In the data rows, zero lies at 4.5, halfway between 4 and 5.
Some points, each followed by its number:
[5 2 6 8 5 7 6 5 7 5 3 7] 0
[4 3 4 4 3 5 5 7 6 4 2 4] 1
[2 9 4 7 6 5 3 6 1 5 5 5] 2
[6 2 5 6 4 4 5 4 5 3 4 5] 3
[6 2 7 5 4 8 4 8 7 3 5 4] 4
[3 8 4 7 5 6 4 3 4 5 5 6] 5
[4 5 4 4 0 5 3 4 9 5 2 5] 6
[7 8 5 3 7 1 6 5 5 5 5 3] 7
[8 6 5 1 6 3 5 5 6 4 7 2] 8
[2 6 3 7 2 8 1 6 5 2 5 6] 9
[5 7 3 2 5 4 4 2 4 5 5 3] 10
[3 3 9 2 2 4 5 4 4 5 5 4] 11
[2 5 4 0 4 6 4 4 5 5 7 2] 12
[4 4 5 2 5 3 5 2 2 5 5 4] 13
[6 2 9 3 7 4 6 4 3 6 6 5] 14
[4 8 5 4 5 3 7 4 4 6 4 5] 15
[6 5 8 8 5 4 6 5 4 4 3 6] 16
[4 6 5 3 3 5 6 4 5 5 5 4] 17
[4 3 6 3 3 5 4 3 5 4 5 6] 18
[3 3 6 1 5 4 4 4 0 5 6 3] 19
[4 9 7 1 5 1 5 3 3 7 6 2] 20
[8 2 2 3 7 9 4 4 9 4 7 4] 21
[5 4 6 5 5 4 5 5 7 4 3 6] 22
[3 4 4 6 4 6 2 4 4 3 7 6] 23
[5 9 3 4 7 4 5 2 2 4 8 3] 24
[6 8 4 7 7 1 5 5 5 6 4 4] 25
[3 5 7 2 7 2 5 4 1 6 5 3] 26
[4 2 1 6 1 6 2 6 4 3 4 4] 27
[6 5 6 4 7 4 7 6 5 5 3 3] 28
[4 4 5 6 4 4 5 6 1 4 5 4] 29
[5 2 6 3 6 1 3 5 3 4 5 5] 30
[6 6 1 5 5 4 4 4 8 3 6 5] 31
[4 3 7 6 5 3 4 5 3 5 5 5] 32
[6 7 4 4 4 3 7 3 5 6 3 3] 33
[3 7 3 5 3 6 1 8 3 3 5 4] 34
[6 4 3 1 6 4 5 7 5 3 5 2] 35
[6 5 4 4 7 5 5 5 5 3 7 4] 36
[6 6 4 4 5 5 3 4 6 4 8 4] 37
[5 1 8 2 2 6 3 6 6 4 5 3] 38
[5 5 5 1 4 6 5 3 6 4 5 3] 39
[2 6 7 6 4 4 6 5 3 5 4 6] 40
[7 4 5 0 7 6 6 5 5 5 9 2] 41
[4 7 5 5 7 4 8 6 2 7 3 5] 42
[6 0 3 6 5 6 4 6 4 4 4 6] 43
[5 6 4 3 2 5 7 2 6 5 4 3] 44
[4 7 4 3 4 4 6 3 6 5 4 5] 45
[7 5 6 6 3 3 5 5 8 4 2 5] 46
[4 6 5 2 4 4 6 6 4 5 4 1] 47
[2 0 7 6 0 6 1 5 3 3 6 6] 48
[6 2 4 2 8 9 5 6 4 4 6 4] 49
[5 5 4 4 2 4 4 4 9 4 3 5] 50
[2 8 3 5 1 2 4 4 4 4 3 4] 51
[4 9 6 3 5 2 5 3 3 6 5 2] 52
[3 2 4 9 4 7 5 6 4 5 3 8] 53
[3 3 8 3 3 3 5 4 4 5 4 5] 54
[3 1 5 7 3 6 3 7 3 4 3 7] 55
[3 7 5 4 4 1 2 5 4 3 4 4] 56
[4 3 6 2 5 5 4 5 0 5 6 3] 57
[4 2 4 4 6 7 4 3 2 5 6 5] 58
[4 3 9 1 3 4 6 3 3 6 5 4] 59
[4 4 9 0 4 5 5 4 2 6 7 3] 60
[6 7 4 4 4 3 7 3 5 6 3 3] 61
[4 7 6 6 3 2 7 7 4 5 1 4] 62
[5 4 4 5 6 4 4 4 3 5 4 4] 63
[6 0 2 6 6 7 6 7 7 4 1 7] 64
[3 5 6 5 2 7 2 4 3 4 6 5] 65
[5 4 4 7 2 4 5 2 6 6 2 5] 66
[4 3 7 6 6 3 4 5 0 5 5 5] 67
[4 5 6 1 4 7 3 3 5 4 8 5] 68
[6 1 4 3 9 9 5 7 3 4 6 5] 69
[5 2 0 5 6 5 5 4 3 5 4 4] 70
[3 2 2 5 6 3 4 7 3 4 3 3] 71
[4 5 1 4 5 3 2 3 3 4 6 3] 72
[4 2 4 6 5 5 4 7 2 4 3 5] 73
[6 3 3 5 2 6 2 3 8 3 6 5] 74
[5 6 4 0 4 2 5 3 7 5 4 3] 75
[5 5 3 5 7 5 6 2 3 5 6 5] 76
[7 4 3 3 7 6 6 2 7 4 6 4] 77
[7 4 2 1 5 5 5 2 4 4 6 3] 78
[4 5 2 9 2 3 2 6 6 4 2 7] 79
[5 1 5 2 6 3 5 4 4 3 7 4] 80
[2 6 3 7 4 3 5 3 4 4 3 6] 81
[7 6 5 1 8 2 6 4 6 5 6 4] 82
[7 5 0 0 8 5 7 2 5 6 7 1] 83
[4 9 7 1 6 1 5 2 3 6 6 2] 84
[6 7 3 5 8 3 6 2 3 5 7 4] 85
[7 2 2 4 5 7 5 5 8 4 5 3] 86
[4 8 1 7 2 7 4 2 5 5 5 4] 87
[5 6 7 2 4 4 5 5 7 5 4 4] 88
[6 6 7 4 6 4 5 3 6 5 6 5] 89
[6 1 3 6 4 5 4 6 8 3 2 6] 90
[5 4 4 3 7 5 6 2 4 6 6 5] 91
[5 7 1 9 4 4 3 4 3 4 6 5] 92
[6 5 4 3 3 6 5 7 8 3 4 4] 93
[5 4 4 2 5 3 5 3 5 5 6 4] 94
[3 8 4 5 3 6 5 4 4 4 4 6] 95
[2 6 1 6 4 5 1 5 1 3 5 4] 96
[4 5 4 4 6 6 3 5 5 5 6 4] 97
[6 6 3 0 6 3 5 3 6 4 7 2] 98
[3 5 2 3 2 8 4 3 3 5 6 4] 99
[7 3 3 0 7 4 5 3 5 3 6 3] 100
[6 4 4 4 5 5 5 4 8 4 3 6] 101
[4 5 9 6 4 2 6 4 5 5 5 4] 102
[6 4 8 1 4 4 4 6 8 4 5 4] 103
[3 2 3 9 2 8 3 6 5 3 2 7] 104
[4 6 4 5 5 3 3 5 3 4 5 4] 105
[6 3 2 5 8 6 4 3 1 4 8 4] 106
[3 7 7 3 5 4 5 4 2 5 6 4] 107
[2 2 4 5 0 6 1 4 2 3 5 5] 108
[3 7 1 5 4 4 6 2 5 6 4 5] 109
[4 4 6 2 4 8 4 8 6 4 5 4] 110
[1 7 5 5 4 4 3 5 1 4 6 4] 111
[4 3 4 7 5 6 5 5 5 3 5 6] 112
[5 3 7 5 8 3 4 4 0 5 5 5] 113
[2 5 6 6 2 5 5 4 3 6 3 5] 114
[6 4 4 0 6 3 5 3 3 5 7 2] 115
[4 6 4 5 4 3 5 2 4 4 4 5] 116
[5 7 2 4 4 3 5 2 4 6 3 4] 117
[4 6 5 3 2 4 4 3 3 4 5 4] 118
[5 6 4 0 7 2 5 3 4 5 6 2] 119
[2 7 6 6 5 3 7 5 3 6 4 5] 120
[4 7 5 5 5 0 5 3 1 4 5 3] 121
[2 8 7 7 3 2 5 5 2 6 3 4] 122
[5 1 5 9 4 6 6 7 6 5 1 6] 123
[2 4 9 9 1 4 2 7 0 5 5 6] 124
[7 0 5 5 5 4 7 6 7 4 2 5] 125
[4 4 8 4 4 3 6 6 4 6 3 5] 126
[7 0 4 4 6 6 5 5 5 4 5 4] 127
[8 4 7 6 4 4 5 5 8 4 3 5] 128
[1 4 5 8 4 3 0 7 2 4 4 6] 129
[3 5 6 5 5 4 6 7 2 5 3 5] 130
[3 3 3 3 4 7 3 5 0 5 7 3] 131
[3 2 5 4 4 3 3 3 4 4 5 4] 132
[2 2 4 8 3 8 1 6 2 3 6 6] 133
[5 4 5 5 5 5 5 7 4 4 3 5] 134
[3 5 7 5 3 1 4 4 2 4 4 4] 135
[7 3 6 3 6 3 6 4 6 5 5 4] 136
[6 0 6 2 4 8 3 6 6 2 6 4] 137
[5 8 1 5 5 4 5 2 6 6 4 3] 138
[4 2 3 9 4 8 3 6 3 4 4 7] 139
[4 3 5 7 4 6 5 7 5 5 1 5] 140
[4 6 4 5 3 3 4 5 5 5 3 4] 141
[6 0 5 3 7 9 5 3 6 4 8 5] 142
[1 4 5 6 3 3 2 4 1 7 3 6] 143
[7 3 5 6 3 4 5 5 8 4 3 6] 144
[5 8 6 3 4 3 5 5 6 5 4 4] 145
[7 4 0 4 4 5 5 5 7 4 3 4] 146
[3 6 3 6 5 1 4 3 2 5 3 4] 147
[3 3 6 7 3 5 4 6 6 5 2 7] 148
[4 6 1 5 5 6 5 2 6 4 3 6] 149
[2 5 4 5 0 4 3 3 6 3 3 4] 150
[1 9 5 6 2 3 4 5 2 6 4 4] 151
[4 7 4 4 4 4 4 3 6 4 4 5] 152
[5 8 2 6 5 4 6 5 4 5 2 5] 153
[3 3 3 5 5 4 5 3 2 5 4 5] 154
[3 6 3 8 4 5 4 6 4 5 2 6] 155
[6 4 1 6 5 3 5 3 3 4 3 4] 156
[5 2 4 4 4 6 3 5 6 3 7 4] 157
[4 6 9 6 4 2 6 5 5 5 4 5] 158
[4 5 7 2 4 2 7 4 6 6 3 4] 159
[6 1 6 0 5 5 5 5 5 5 4 2] 160
[7 2 6 3 5 2 6 4 6 5 3 3] 161
[4 2 5 7 5 5 4 6 4 3 4 6] 162
[5 2 6 4 3 5 3 6 5 3 5 5] 163
[6 5 5 0 6 4 7 1 7 5 7 3] 164
[3 3 3 5 5 7 5 4 3 6 4 6] 165
[4 7 6 4 5 3 3 4 3 5 7 5] 166
[5 2 5 5 6 1 2 6 4 3 4 5] 167
[7 4 4 4 4 5 2 5 7 3 6 4] 168
[5 5 5 6 3 4 7 3 6 6 1 6] 169
[4 9 7 2 5 2 5 3 3 6 6 2] 170
[4 3 6 4 5 7 5 5 4 7 4 5] 171
[4 3 8 5 2 7 5 4 5 5 5 6] 172
[6 3 6 2 6 3 6 4 4 5 4 5] 173
[5 4 5 2 3 6 5 4 7 5 3 5] 174
[2 7 4 6 4 6 5 6 3 5 4 5] 175
[4 5 2 8 6 5 5 3 3 4 6 7] 176
[6 3 3 7 7 4 6 6 4 5 3 4] 177
[8 4 5 3 6 3 5 4 9 5 3 6] 178
[7 3 1 5 8 5 6 2 4 5 5 5] 179
[2 5 3 8 3 6 3 6 2 3 4 5] 180
[6 3 4 6 6 3 4 7 6 3 4 4] 181
[3 3 7 5 4 0 3 5 1 5 3 4] 182
[3 5 6 3 1 5 3 6 6 4 4 4] 183
[8 7 7 7 7 3 6 4 5 5 5 5] 184
[6 7 2 4 5 1 5 4 5 5 2 3] 185
[4 7 5 4 6 0 6 2 2 4 6 3] 186
[6 4 8 0 4 4 4 6 8 3 5 4] 187
[5 2 2 9 4 6 3 6 5 3 2 7] 188
[2 9 4 8 5 5 2 7 2 5 4 5] 189
[5 0 3 6 5 7 3 7 5 4 4 5] 190
[4 7 6 0 4 5 4 5 3 4 7 2] 191
[8 6 4 6 7 4 6 7 9 5 4 6] 192
[3 5 3 6 4 4 4 5 3 4 4 5] 193
[5 4 4 5 6 3 4 4 3 5 4 4] 194
[4 5 4 3 7 2 4 7 4 4 4 3] 195
[7 3 6 1 4 4 4 6 6 5 5 3] 196
[6 4 7 3 6 4 4 5 7 3 6 4] 197
[6 7 4 4 4 3 8 3 5 6 3 3] 198
[5 4 7 4 6 2 6 4 2 5 6 3] 199
[5 6 3 4 5 1 4 4 5 4 3 4] 200
[3 4 3 4 3 5 2 2 4 4 6 4] 201
[4 7 3 5 5 3 3 5 4 4 4 4] 202
[7 0 5 2 8 6 6 5 5 4 6 5] 203
[4 6 1 5 4 7 6 4 5 5 5 4] 204
[4 7 5 5 5 0 6 2 1 4 5 3] 205
[5 8 3 2 5 4 6 3 5 4 5 3] 206
[3 5 1 5 2 6 2 3 4 4 4 5] 207
[5 5 4 6 5 4 4 6 6 4 3 5] 208
[2 1 5 9 0 7 3 6 4 4 3 7] 209
[4 4 4 8 3 2 7 4 5 6 1 6] 210
[3 4 6 6 3 3 3 5 5 5 2 6] 211
[7 2 4 2 9 9 5 6 4 5 7 4] 212
[1 6 4 7 2 4 4 3 1 5 3 5] 213
[3 5 4 5 4 7 5 5 2 6 6 4] 214
[5 4 6 3 4 3 4 5 5 5 3 5] 215
[2 7 1 9 4 5 6 5 5 6 1 7] 216
[7 0 6 0 8 5 6 3 3 5 8 3] 217
[4 3 1 6 2 7 2 6 5 3 5 4] 218
[1 7 7 6 5 2 4 4 0 5 5 6] 219
[8 3 3 2 4 5 6 6 9 5 4 3] 220
[4 2 7 5 4 6 3 5 5 4 5 6] 221
[4 6 5 5 6 3 4 5 4 5 3 4] 222
[9 4 4 2 8 6 6 2 7 4 8 3] 223
[4 2 6 5 4 6 4 7 5 4 3 5] 224
[2 9 5 7 5 5 3 6 2 5 5 5] 225
[6 5 8 5 5 5 6 4 7 4 6 5] 226
[3 5 3 6 5 7 2 7 3 3 5 5] 227
[2 8 5 6 5 3 6 4 4 6 4 6] 228
[2 4 5 3 5 6 4 7 3 4 5 3] 229
[4 0 9 5 4 8 3 6 4 4 5 6] 230
[5 9 3 3 5 1 5 2 4 6 4 3] 231
[4 4 6 4 5 7 5 6 4 6 5 5] 232
[4 4 3 2 5 5 4 1 5 3 5 6] 233
[6 2 8 3 6 1 5 7 5 4 3 4] 234
[5 1 6 1 4 8 5 2 3 6 7 5] 235
[5 5 2 4 4 5 6 3 7 5 3 4] 236
[4 4 7 5 3 3 5 6 4 5 3 5] 237
[3 2 4 7 4 6 4 6 3 5 4 6] 238
[6 3 6 0 7 3 8 4 5 5 4 3] 239
[3 6 5 5 5 2 4 5 0 4 4 5] 240
[2 5 2 9 3 4 2 5 2 3 3 7] 241
[5 4 4 2 7 5 4 6 5 4 5 3] 242
[6 5 5 3 7 4 4 4 3 3 7 4] 243
[7 4 8 4 3 3 6 3 7 4 4 4] 244
[6 2 7 4 6 2 3 6 4 4 3 4] 245
[3 4 4 8 4 4 3 5 2 2 5 5] 246
[4 7 1 5 5 5 5 2 6 5 3 6] 247
[3 4 2 6 5 6 4 3 5 5 5 6] 248
[3 6 5 4 3 5 5 5 5 5 4 4] 249
[2 4 5 8 1 5 3 6 4 5 2 6] 250
[7 0 3 8 4 6 5 5 8 4 2 7] 251
[3 6 3 4 5 4 5 3 3 4 5 4] 252
[3 3 6 5 2 5 3 6 5 4 5 5] 253
[4 5 3 7 5 5 5 3 4 5 4 6] 254
[5 6 9 5 4 2 6 5 5 5 4 5] 255
[6 5 0 9 8 7 4 4 7 4 5 7] 256
[5 6 6 0 4 2 4 3 4 4 6 3] 257
[3 4 7 7 5 6 3 7 5 5 4 6] 258
[6 6 5 3 4 3 5 3 5 4 5 2] 259
[5 0 5 5 8 6 7 6 4 5 4 5] 260
[2 9 3 5 1 3 4 5 4 3 2 3] 261
[4 6 9 0 3 5 3 4 6 3 7 3] 262
[5 6 4 6 4 5 5 4 6 4 4 5] 263
[3 2 7 9 2 7 4 6 6 5 1 9] 264
[3 8 5 2 4 3 3 4 2 5 7 2] 265
[4 4 5 3 4 5 4 5 4 4 4 5] 266
[3 3 5 9 5 5 2 6 2 4 4 7] 267
[4 6 6 9 2 1 3 6 5 5 0 7] 268
[5 6 3 7 7 5 6 3 4 5 6 5] 269
[3 7 0 5 3 5 4 2 3 5 4 3] 270
[4 4 3 3 6 0 5 3 2 4 4 4] 271
[6 5 4 1 5 4 6 3 5 5 7 3] 272
[5 0 3 5 6 7 3 5 7 2 5 5] 273
[5 1 6 2 6 6 4 4 3 5 6 5] 274
[4 2 4 7 4 6 4 7 5 3 3 6] 275
[6 5 3 5 6 4 5 7 6 4 4 5] 276
[5 3 6 2 7 5 6 4 4 5 6 5] 277
[7 5 6 4 6 4 7 5 8 6 5 5] 278
[5 0 4 9 7 9 4 5 4 5 6 8] 279
[5 7 5 5 5 3 5 6 3 5 3 4] 280
[7 4 3 0 4 6 4 3 8 3 8 2] 281
[4 8 4 5 7 6 5 6 4 5 4 6] 282
[4 2 6 5 3 7 2 7 6 3 4 4] 283
[5 5 6 0 5 5 5 4 5 4 5 4] 284
[3 8 4 8 1 5 2 8 6 4 2 5] 285
[3 5 6 5 5 4 6 7 2 5 3 5] 286
[4 4 4 9 5 7 6 8 4 6 3 7] 287
[4 7 5 6 7 5 8 6 2 7 2 4] 288
[2 4 5 7 2 5 4 5 4 5 2 5] 289
[5 3 5 4 6 5 5 5 5 4 6 5] 290
[2 4 8 4 3 2 6 3 3 7 4 6] 291
[7 3 7 4 6 4 6 5 9 3 4 5] 292
[4 3 7 7 6 4 4 9 2 4 3 6] 293
[4 4 6 3 6 8 5 6 4 6 5 5] 294
[2 2 4 9 4 6 5 7 4 5 3 8] 295
[5 1 5 8 4 5 6 6 6 5 2 6] 296
[5 9 5 3 5 6 6 5 6 5 5 5] 297
[4 8 4 4 3 1 4 1 5 4 6 4] 298
[6 6 4 0 7 1 6 3 4 4 5 1] 299
[8 7 4 1 6 1 7 5 6 4 4 2] 300
[4 6 1 3 6 4 4 1 4 4 5 4] 301
[7 4 4 3 3 5 2 5 7 3 6 4] 302
New points follow, each followed by the numbers of its five nearest points above, smallest number first.
[2 5 4 8 1 5 3 7 3 5 2 6] 155 180 241 250 289
[3 4 4 8 3 2 7 4 5 6 0 6] 66 81 169 210 289
[5 0 8 7 1 8 3 7 8 4 3 8] 0 148 230 264 283
[3 5 2 9 5 5 5 3 3 4 6 7] 92 176 248 254 269
[1 2 5 6 0 6 0 4 2 3 5 6] 48 65 108 133 209
[6 3 2 4 8 6 5 3 3 5 7 3] 58 76 91 106 179
[8 5 3 3 4 6 6 6 9 5 4 3] 86 93 101 146 220
[2 8 3 2 4 4 4 2 3 5 7 2] 10 12 206 252 265
[6 6 3 4 8 3 6 2 3 5 6 5] 76 85 91 179 269
[5 3 5 7 3 4 5 3 6 4 4 5] 3 22 66 144 263
[7 3 2 2 5 6 5 3 4 4 6 3] 77 78 94 100 272
[6 5 4 4 8 5 5 5 5 3 8 4] 36 37 242 243 290
[3 5 6 3 2 5 3 6 5 4 3 4] 183 215 249 253 266
[7 8 5 2 7 1 7 4 5 5 5 3] 7 82 119 299 300
[7 4 5 3 6 3 6 4 9 5 3 6] 22 101 178 278 292
[7 5 7 6 3 3 5 5 8 5 2 6] 22 46 128 144 244
[6 5 7 6 5 5 6 3 7 4 5 6] 22 89 128 226 263
[2 2 8 2 3 3 5 5 3 5 4 5] 11 54 59 126 291
[3 3 6 6 6 3 4 5 0 6 5 5] 29 32 67 113 240
[6 9 2 4 7 4 5 3 3 3 8 2] 10 24 85 206 243
[1 0 7 7 1 6 1 6 3 3 6 7] 48 55 108 133 209
[3 7 6 2 5 5 5 4 3 5 7 4] 17 107 166 191 265
[5 2 2 3 5 7 1 4 4 3 8 4] 23 58 97 157 201
[5 2 6 8 5 6 6 5 6 5 3 8] 0 53 123 148 296
[7 2 5 1 7 3 9 3 6 5 4 3] 136 161 164 173 239
[4 7 5 3 3 6 6 5 5 5 5 5] 17 45 95 249 297
[7 3 2 5 8 7 5 2 1 5 8 4] 58 76 91 106 179
[4 1 6 2 4 6 4 5 0 5 5 3] 19 57 58 131 274
[3 5 3 3 3 5 3 2 4 4 6 4] 99 118 201 233 252
[2 7 1 9 3 4 6 4 5 6 1 7] 81 153 155 210 216
[3 3 7 4 3 6 5 4 5 6 5 6] 18 171 172 221 232
[4 3 4 4 4 6 5 7 6 4 4 4] 1 93 134 224 266
[6 3 6 5 3 8 4 8 7 3 5 4] 4 93 110 224 283
[6 4 3 2 6 3 5 7 4 3 5 2] 35 36 47 195 242
[4 5 4 2 7 3 4 8 3 3 5 3] 35 105 195 229 242
[1 3 5 9 5 3 0 7 1 4 5 6] 129 180 241 246 267
[5 6 5 1 4 3 5 4 7 5 4 3] 39 75 88 145 259
[5 4 6 5 5 4 4 6 6 4 3 6] 22 134 208 215 224
